Each row is where one point has got to under a steady rotation. How many ticks took it there?
The counts run from 0 to 556.
[-23.7   5.1  12.1  -7.7 -27.1  -0.3  34.1  -2.6  -8.4  23.7  30.5   4.7
  32.3  16.5 -11.8 -22.2   5.8   2.5 -12.0 -22.5 -10.3   8.9   5.0  -6.5
  31.8 -27.7  18.1   6.0  -6.9   6.0 -22.4  -3.2   7.0  -4.7] -> 502
[-31.9  -0.8  24.9  -9.5 -12.2 -18.9  -1.6  26.5 -25.7  32.4  -2.5  11.8
  15.4  20.5  -0.2  15.2 -11.5  11.5   4.2 -29.9  -4.9   1.2 -13.0 -13.9
   8.3 -21.5  -2.5 -11.3 -29.9  18.0  -7.7 -10.4  21.4  -7.1] -> 362
[ 13.3   4.4  10.5  17.3 -11.0 -14.4   7.1  33.4  10.7   7.8   6.7  20.4
  13.7  21.9  25.3  -3.4 -10.0  22.1   6.1 -32.5 -12.4 -42.0   1.5   0.7
 -15.2 -32.6   3.7 -14.7  11.4   9.9   9.2 -16.4   4.2  -1.7] -> 129
[-15.5  10.0 -19.4   9.8 -43.9  -4.0  16.8   9.0 -10.6 -17.9  11.2   3.1
  35.1  10.2  -7.8  24.6  13.7   2.5  -1.3 -41.3 -12.0 -15.7  -4.6  -6.2
  10.7 -17.8   8.3 -12.7   8.0  12.7   8.9   7.7  -0.2   8.6] -> 407
[-22.1  20.3 -13.7  11.2  -4.2  -4.5   0.5  -4.6  -6.8  -7.0  16.1   0.6
  37.2  -4.8  12.8  21.1  23.5   2.2   6.7 -31.3   4.7   4.9  -8.5 -14.3
   6.2  -3.3   8.1  15.3  27.4  14.9  28.2  -7.5   2.8  37.8] -> 203
[ -3.5 -17.2 -12.7  -5.7  -4.1   6.3   4.1  19.9   2.3   8.0  28.3  29.0
  14.8   3.4   1.6  -1.6  14.4  31.2  14.5  15.0 -15.8 -12.9  -1.2 -33.4
   4.5   0.3   4.5 -28.1  10.0  46.5  10.1  18.1  16.3  -1.0] -> 272
[-22.1  22.4 -11.6  10.6   1.2   9.5  10.6   4.5  -4.7  -2.7  14.7  16.7
  38.6   7.3  11.2  16.1  18.9   6.1  -0.9 -36.6   4.4  12.3 -18.7  -0.7
   8.9 -11.9   8.2  14.4  30.4  15.1  14.8 -12.7 -15.3  30.7] -> 204
[ -6.8  -2.2  15.4  14.6 -23.5  11.6 -10.2 -26.5  12.0   4.6   4.9  -2.3
  13.4   7.5   9.9  -2.9  -0.1  33.8  19.7 -12.9  15.6 -15.7   1.4 -13.2
   7.2 -22.1  -8.1  13.1 -10.1  27.2   8.6 -36.2 -33.9   9.7] -> 431
[-17.4   8.3  12.4  -5.2  -6.7 -15.9 -22.5   0.0 -16.5   8.0  18.1  10.3
  29.9   1.1  14.5  27.6  25.3  35.9  14.7  12.5  -2.9 -18.7   3.3 -16.3
  10.3 -22.3   1.3 -13.1 -34.6  16.0  -0.6  14.9  24.2   7.7] -> 470
[-41.1   7.5  -4.8 -15.9 -25.6  23.8  -2.8 -23.7  13.6  11.6  25.7  15.2
  30.0   3.0  18.0  -5.5  12.6   7.8  -7.1 -10.7  19.2 -10.2  18.5 -30.0
  32.6 -14.6   6.0  -0.8  -0.1   0.5 -14.2  13.2  14.8   5.9] -> 394
[-20.1   1.4  45.9   9.6   7.1  -3.5  28.5  -8.1  -0.3  30.4  -4.5   2.8
  27.0  -3.3  11.6   8.5   8.8  20.7  -1.2 -28.5  -7.9  11.2  -2.2 -24.2
  13.0 -16.8  16.8 -10.0  -9.0  18.7 -12.9   5.4  -8.3   5.7] -> 14
[-16.8 -18.3  -8.7 -13.5 -14.7  -7.4   2.3  19.2  -5.2  10.9   6.7  19.4
   1.8   8.1   4.8   5.3  21.6  20.5  24.9  -5.1   1.9  -5.1  -2.0 -42.5
  25.0  20.6   9.5 -32.6   3.0  11.9  24.5  -6.2  12.6  29.9] -> 167
[  5.2   9.4  -1.8   3.4 -10.7 -32.8  -8.5   4.6 -10.0   2.0  10.7   6.8
   2.0  -4.1  29.3  11.6  -6.7   5.3   8.5  -3.9   1.7 -39.9  11.9 -25.3
   1.1 -31.0   8.4  11.9  17.1  37.9  15.3  16.0 -19.0  -9.3] -> 237
[-36.1 -12.2   4.5  -5.3  16.1 -12.8  12.4  14.3 -16.4  52.7  15.7 -17.2
  17.5  16.1   7.7   4.6 -15.7   6.4  12.4 -26.6   0.1  -5.6   0.7 -14.6
   4.7  -5.3   8.2  11.7 -10.8   2.3   0.6 -30.4  24.3   2.6] -> 357
[-53.5  13.0  -6.0  -5.2 -18.0 -24.7  -1.1 -26.6   0.8   8.3  29.8  -1.6
  18.8  -9.8   6.2  -4.4  -7.6  14.5  -8.1  -1.0  -0.2   4.9  14.5 -10.6
  -1.7 -28.1  21.7 -15.9  16.5   9.6   5.9   6.9   2.1  25.5] -> 295
[-27.4  10.9  -7.2  -6.6 -18.9  10.0 -14.7  -6.9   7.5  10.0  10.9  26.6
  42.0  25.7   8.4  -2.7 -11.9 -10.6  -9.2 -26.6   4.8 -20.3   8.5  -7.7
 -17.0 -23.0   7.1  -4.2   1.6  18.5 -22.8 -17.4   0.6  11.3] -> 391
[ -6.3   2.6 -12.9   7.0  -4.2  -6.8 -12.2 -27.0  15.8   7.7  17.2   7.3
  19.4  26.3   9.2  15.7   6.6  10.8 -13.2 -30.3  -1.7  -3.6 -12.8 -21.1
  17.6  -5.0   2.5  13.2   9.3  28.5  10.4  12.9  29.2  49.7] -> 104
[  6.1 -13.1 -19.6   5.3  -5.4  -7.8   5.9  -4.4  -2.7  28.7  10.2   1.0
   7.4   8.1   1.4  36.6   4.4  14.0   9.5 -29.2 -24.2  14.0  -7.7 -41.5
   9.0   0.5  -1.7  -5.6  10.5  14.9  22.2  20.3   9.9  30.5] -> 551
[ -4.4   0.1  -9.6  -2.1 -33.0 -15.7   6.3  14.1  -1.6 -23.2  10.7  20.0
   7.5  28.8   7.0 -15.9   9.3  45.4  10.4  -7.5   0.6 -12.4  -1.6 -15.5
  38.9 -14.0  16.8  -8.5   9.0  10.1  22.8   5.4   8.0  12.8] -> 517
[  4.0   6.2 -13.0   9.3 -33.9  -6.9  17.7   1.7   3.8   8.1   8.7  12.1
   0.9  -4.6  19.5 -33.3  -2.0  40.6  29.4  -8.7   1.4  12.7  12.6 -14.8
  15.2  -1.9  -5.9  10.2  18.8  44.7  16.9 -15.5   2.2  16.3] -> 523
[-14.4  18.2  14.3   0.0 -23.3 -10.1 -11.7  -0.4  -4.1  10.7   9.0  22.8
  21.8 -18.7  23.3  -8.6  12.1   4.9   2.4  -1.7  23.7   3.4  19.9 -31.7
   1.2   0.0 -21.5  -6.9   6.6  28.6  16.5   4.8  27.4  37.0] -> 383
[-13.9   3.0  -4.0  21.0   2.9  15.1  -2.9 -29.0  15.1   9.3  12.2   9.2
  28.3   3.0   3.2  19.4  10.2   1.2   1.4 -21.8   0.1  -4.9  -5.8 -11.4
  -2.6  -7.6  -7.3  31.7  19.9  50.6   9.9 -23.5   0.2  32.9] -> 0
[  9.8  -0.6  -6.3   6.9 -20.1 -19.6  -6.7  -7.8  10.9  18.2  -9.0  20.8
   5.8 -14.1  23.5  -7.5  -3.2  -1.8  20.2 -35.8   5.6 -23.3  29.6 -22.3
 -10.5 -13.7 -27.4   9.4   1.9  43.7  15.8 -10.7  -0.8  21.7] -> 139
[  9.5   7.0  18.8  -1.4 -13.7  -1.2  11.5   0.8 -18.1   7.6  10.8  -2.3
  21.3   5.5  37.9  17.0  13.5  33.1  15.1  -9.6  -1.3 -20.6  -2.2 -22.6
  21.6 -16.6  30.1  -4.8 -22.5  -3.2 -24.7  -5.3  -7.7  -2.5] -> 224
[-20.9 -18.7  26.5  10.2  26.4   3.8   1.6   6.8  -8.3  44.4   4.8 -23.1
  34.0  -9.8   4.5  -7.2  -4.4  18.6  17.5 -10.9  -9.6  -2.6   0.2 -19.2
   7.3  -2.8   2.2  10.6 -12.3  42.2  -9.5  -7.8   1.1   1.2] -> 462
[ 16.0   6.2  20.2  11.3  -3.9  -7.4  11.4  20.2  18.3   5.8  24.3  15.6
  22.3   5.3  18.5 -23.1  24.3  34.9   8.4 -13.3  12.7  -8.1  19.7  -8.8
  18.9  -5.1  -6.4  -7.8   1.4  33.7  37.3  -7.5  18.8   1.6] -> 29
[ 21.4   5.3  10.3  15.1 -28.6  -5.9  -6.1  15.5  18.5  16.1  15.4  11.8
  13.6  18.1  21.0 -11.3  -8.6  12.2  -2.2 -23.1   5.1 -30.5  10.8 -20.0
   7.2 -22.6 -21.3  11.8   3.9  33.9  19.5   9.4  19.1  -0.3] -> 134
[-33.8   9.2  14.2   8.1  10.0  -8.2  15.3   6.9   4.7  28.0  -4.3  -7.5
  32.3  13.2  18.8 -17.5 -16.0  25.2  -1.1 -40.5  -2.7   0.4 -18.8  10.3
   9.7 -25.8   6.3  13.5   3.0   7.4 -16.3  -2.5   3.6   4.7] -> 112
[-22.8  10.6  -7.6  -9.6 -30.7   9.2 -19.7  -7.2 -12.2   6.0  -6.6  13.6
  18.5  -7.0  17.6  -2.5  -3.9  24.0  12.4   6.0  16.6   5.3  -5.5 -29.6
  11.2   6.0  -9.0  -1.7 -12.3  50.2 -15.8  14.3   7.0   4.8] -> 179
[-32.6  -7.7  -7.1   0.3  -4.6 -10.6  -9.4  22.3  -2.4  -4.4   3.5  18.7
  30.6  12.5  -8.6  18.4  15.5  26.1  29.2   6.4 -32.3 -14.7  -7.6 -12.9
   2.5 -26.4 -10.6  -8.0   0.4  31.5  13.2   7.9  -0.2  -2.3] -> 267
[-22.0 -12.4  -5.0  -0.2 -24.5  23.9  -3.1 -22.0   1.1  19.5  15.3   6.9
  29.8 -22.6  18.6   8.0   5.0  23.8  22.3  12.0   8.1   4.7  10.7 -39.6
  -6.2  10.0  -5.2  -9.1   0.6  18.4 -23.7 -14.9  -2.3  23.9] -> 184
[-18.3  15.2 -22.5  -6.6   4.5  -3.5  -6.5  -5.3  -5.0  -6.4   5.9   1.3
  23.6  18.5  27.3  15.6  14.2  16.9  -5.4 -35.2  13.4 -13.4  -6.0 -17.9
  36.0  -1.3  34.6  -1.7   5.1   7.6   1.1  20.1   7.9  29.2] -> 208
[-30.6   4.7  -4.9  -5.4 -25.0  29.7   3.1 -23.1  29.0   3.7  30.9  11.7
  31.6  -2.9   1.0  -3.6  13.9   5.3  -1.4 -24.3   8.2 -16.8   8.1 -10.0
  23.0 -11.5  -5.5  -1.2  -0.9  19.6  -4.3  12.9  11.9   0.6] -> 395
[ -1.3  -0.9  29.2  18.9 -15.8  -2.3   9.7  -6.6  19.7   4.1  -8.0  13.6
  19.3  -1.9  21.2   3.8  18.8  42.0  20.2 -23.0 -15.4   1.2  -3.8  -6.5
   6.4 -22.5 -13.0 -10.8 -14.0   4.7  12.2   3.0   8.8  25.0] -> 122
[-16.3  -3.1  -5.2   5.6 -29.6   0.1 -16.5  -4.1 -16.6   4.7  16.1  11.1
  20.6  28.0   3.3   4.7 -21.9  26.1   5.8   9.6 -18.9 -15.2 -15.0  -1.9
 -21.8 -30.5  16.1  -7.8  -8.5  19.8 -19.7 -30.2  -5.7   8.2] -> 83
[-32.7  10.2 -16.1  -5.7 -27.6 -13.3   7.0 -14.7  -0.8   2.4  24.5   0.8
  32.6  15.5 -17.7 -11.7   0.7   2.5  -9.7 -24.0  -3.4 -20.0  11.2   6.6
  21.8 -30.4  13.4   8.9  -4.9  13.2   4.5  13.9  29.0  -1.7] -> 500
[-18.1   3.8  -3.7  23.9  -7.7  -3.5   7.3  -2.1  -5.2  11.5   4.6 -17.2
  41.5  -6.3  19.1  15.3   1.0  -4.9 -15.5 -13.3  -3.4   6.6  -4.5 -44.7
  -4.8  -3.1   6.5  -1.0  32.0  18.5   8.5   6.9 -20.5  40.0] -> 201
[-14.9   5.9  11.2  13.9 -14.7  17.3  -3.9   7.7   0.1  19.6   0.6  23.4
  43.2  -4.9  10.0 -17.7   0.8 -11.0  -6.9 -10.3  12.3   0.2   8.1 -18.2
 -21.4  -9.9 -29.1  13.9  12.1  37.0  -3.5 -26.4   5.3  24.9] -> 385
[-22.1  24.9  23.7  13.1 -27.0  -8.9  -1.0 -13.6  -3.2   2.1  21.3   9.8
  16.3  -1.7   3.7  11.7   6.6   6.3 -18.6 -30.5  15.8  19.6 -20.5 -21.0
   7.5 -11.7  -0.6 -12.7  18.1  23.6  22.8   5.6 -10.9  27.9] -> 198
[ -6.4  -2.8  -8.0  14.3   6.1 -23.5  -4.4  -0.1  -9.9  10.9  -0.7   8.0
  14.2   9.1  -3.3  28.2   1.0   2.1  13.9 -41.0  -3.1   2.3 -10.6 -14.9
  -9.9 -16.9  -1.0  11.4  10.2  43.6  40.4 -16.3 -26.8  21.4] -> 448
[ -2.1 -10.6   7.1  17.4 -17.9  13.1  16.3  22.8   1.8 -10.9  14.2  -7.9
  23.6  27.9   4.2 -20.7  18.2  27.7   3.0 -26.0  13.2   0.0   0.0 -16.7
  27.6   8.1   7.9  -7.8  12.6   6.7  18.0 -28.3  -4.8  29.3] -> 414
[-24.1  -8.6  32.1  20.2   9.1  -3.9  19.4  -5.9   5.9  19.9 -17.1 -11.8
  27.5 -19.7  14.4  15.0   8.1  18.4   5.6 -17.2 -18.5  -0.4   5.0 -31.8
   8.4 -11.5  14.9 -11.0  -3.6  25.5  -9.3  16.2 -11.1  14.1] -> 15
[  3.1  -6.6  23.0   4.9  10.0   2.8  15.4  35.3  11.7   3.1   2.3  23.5
  32.6  35.8  18.5  -0.2   7.9  27.5 -13.4 -10.8  -8.5 -22.9   0.2 -16.8
  11.9 -24.7  11.1 -21.2   2.5  28.6  -3.7   2.9  -6.1  -5.9] -> 25
[ 25.4   4.1   0.3  22.2 -38.9  -9.7   6.8 -13.4  -2.5  10.0   5.6  -7.6
  13.3  12.9   1.5 -14.3  -5.7  36.4   8.5 -38.7   4.4  -2.3   6.5   6.4
  15.4  -4.6  11.5   2.1 -17.2  36.9  -0.3  -3.7  29.6  19.7] -> 320
